In the data rows, the value 128 means zero.
Each thing below was measured twice, in two different ways. The second way is not exact.
First some of them both ways: the first way, then the second way, then a blank line.
[113 121 143 160 122  63 101 112 113 153 140 104]
[116 118 177 108 113 145 123 126 160 118 138  85]

[ 98 159 156 109 159 106 123 124 130 174 113  98]
[133 135 158  94 144 105  98 106 122  91 144  98]

[144 125 124 174 127  81 103 140 191 200 106 118]
[121  95 113  96 147 113  98 139 193  71 123 136]

[106 171 165 177 134  74 112 118 111 192 132 105]
[127 141 173  84 153 130 123 101 170 107 118  88]

[165 122  98  96 117 132 113 146 136  98 112 120]
[140 154 102 129 107 117 118 149 149 119 135 145]

[114 110 107 113 171 227 179 121 135 138 127 159]
[102 148  83 135 170 130 135 152  52 129 145 126]

[117 102 106 133 106  88  95 120 150 158 106 134]
[132 111  97 119 123 116 131 143 152 117 125 103]

[106 166 187 196 117  61 136 118 115 130 160 103]
[ 86 117 196 114 147 136 123  71 158 145 117 114]

[115 143 176 179 108  78 117 121 117 107 193 129]
[ 88 114 196 127 123 188 104 100 176 135 105 103]

[101 117 124 103 166 174 167 118 127 137 120 123]
[126 118 122 128 147 112 143 160  80 124 158 149]

[119 104 112 108 152 196 175 109 121 116 129 150]
[111 132  90 151 145 123 133 147  71 160 132 131]

[169 127 111 122 121 255 151 133 123  89 141 213]
[111 190  52 137 162 155 156 128  59 173 103 172]

Then 12 more things, the second way only, each followed by its number:
[ 96 129 102 151 164 141 137 142  39 151 158 139] 0
[159 116 115 143  97 118 107 134 138 140 118 137] 1
[116 124 141  93 137 144 145 105 182 119 155  94] 2
[129  97 107 102 137 139 128 149 150  90 105 111] 3
[147 111 112 151 116 131 136 152 105 144 139 111] 4
[165 157  99 136 105 155 141 137 120 164 130 194] 5
[117 182  84 131 121 180 180 114  69 173 110 170] 6
[158 118 138 145  95 133 126 146 129 146 122 100] 7
[119 138 174 112 119 122 130 105 164 122 143 102] 8
[154 122  80 160 128 147 137 118  91 179 114 178] 9
[117  94 154 123 134 121 131 109 186 100 131  84] 10
[163 105 111 135  95 121 119 123 134 151 123 158] 11
Which numbered row above is the same thing as each row below? Its number follows it:
[149 124 121 126 124 239 146 115 122  90 151 178] 6
[117 121 141 179 127  65 108 126 121 152 138 115] 2
Then 12 more things, the second way only, each followed by its number:
[143 127 121 169  79 119 134 134 144 131 107 107] 0
[ 88 144 193 126 141 182 109  92 169 115 129 111] 1
[114 123 154 134 108 123 125  86 164 131 121 100] 2
[102 156 103 149 154 138 147 148  67 136 160 130] 3
[110 174  55 145 141 135 162 147  54 183 136 184] 4
[186 119  85 139  93 138 110 141 140 128 140 152] 5
[137 154 115 145 123 131 144 146  93 173 125 145] 6
[ 82 108 110  68 180  97 120 121 188  61 120 145] 7
[ 99 140 138 128 144 106 118 125  58 123 160 134] 8
[162 136 129 134  80 114 127 152 155 146 102 134] 9
[135 123 167  82 125  84 107 109 155  79 133  96] 10
[135  94 114 145  94 112  99 138 159 130 113 138] 11
Which numbered row above is the same thing as each row below? Its number follows it:
[163 118 100 124 135 252 166 135 124  90 134 181] 4
[136 132 134 195 132  82 107 155 200 218 107 115] 7
Then 12 more things, the second way only, each followed by its number:
[132 103 190 102 160  93 112 102 169  85 119 101] 0
[140 119 187 112 144 128 124 110 165 121 127  88] 1
[135 142 196  99 155  99 106  84 162 105 116  84] 2
[ 90  82 118  68 175 135 113 138 189  79 143 139] 3
[129  98 114  76 144 131 126 143 173  73 135 108] 4
[132  96 150 165 118 142 135 161  99 151 154  96] 5
[127 132 134 113 148 104 104 141  72 118 156 138] 6
[ 95 127 123 125 130 107 133 165  93 119 149 115] 7
[151 124  86 148 129 170 128 122  94 163 110 207] 8
[181 105 133 132  84 144 117 150 157 139 137 134] 9
[116  98 150  79 162 115 107 139 169  52 135 123] 10
[128 135 150 114 160  87 115 118 116  95 134 101] 11
Which numbered row above is the same thing as each row below? Its number follows it:
[123 115 129 151 121  73 105 127 167 189 101 114] 4
[ 95 161 150 109 161 110 135 125 125 177 107 110] 11
Then 12 more things, the second way only, each followed by its number:
[141 128 127 136 125 105 142 152  64 120 154 129] 0
[ 83 121 184 148 124 142 136  73 165 122 102 126] 1
[128 150  90 145 117 164 150 131 103 149 131 151] 2
[126 167  90 133 105 160 160 132 103 170 122 198] 3
[116 134 163 136 115  94 129 114 128 118 125  91] 4
[140  94 132  98 142 114 102 144 179  79 108  97] 5
[149 148 156 103 119 100 117 118 141 100 118  96] 6
[ 86 106 172 134 153 142 121  74 168 111 120 117] 7
[152 108 112 166 108 122 153 159 128 154 122 109] 8
[137 164  82 141 124 144 140 135  89 162 130 158] 9
[125 110 175 110 122 108 117  95 160 105 128  92] 10
[ 92 130 173 128 140 146 143  92 155 136 105 101] 11
Which numbered row above is the same thing as each row below? Its number follows it:
[139 120 120 111 126 206 144 118 122  82 134 158] 9
[ 97 164 144 134 122  80 104 119 105 178 114  96] 6
Then 12 more things, the second way only, each followed by its number:
[137 143  83 137 109 125 134 137 117 157 116 188] 0
[155 121 123 150  77 120 111 140 137 124 119 143] 1
[133 132 155 132 100 101 107 106 131 109 133 106] 2
[153 121 112 137  97 129 117 138 149 150 126 135] 3
[124 148 133 147 108 110 136 125  95 144 129 113] 4
[134 138 129 171 117 125 147 140  87 158 122 114] 5
[157 141 111 163 115 124 110 141 155 124 114 154] 6
[ 97 162  67 136 201 146 187 146  51 158 123 164] 7
[138 132 173 130 142  94 131 103 137 109 140  95] 8
[154 124 119 139  98 131 126 140 113 130 120 144] 9
[167 114  84 158  91 134 114 140 140 137 134 179] 10
[112 158  81 137 170 181 163 168  65 184 126 182] 11
Which numbered row above is the same thing as each row below? Its number follows it:
[170 108 109  94 112 137 116 145 140  87 125 148] 10
[ 91 153 146 122 138  88 121 122 109 148 118 103] 2
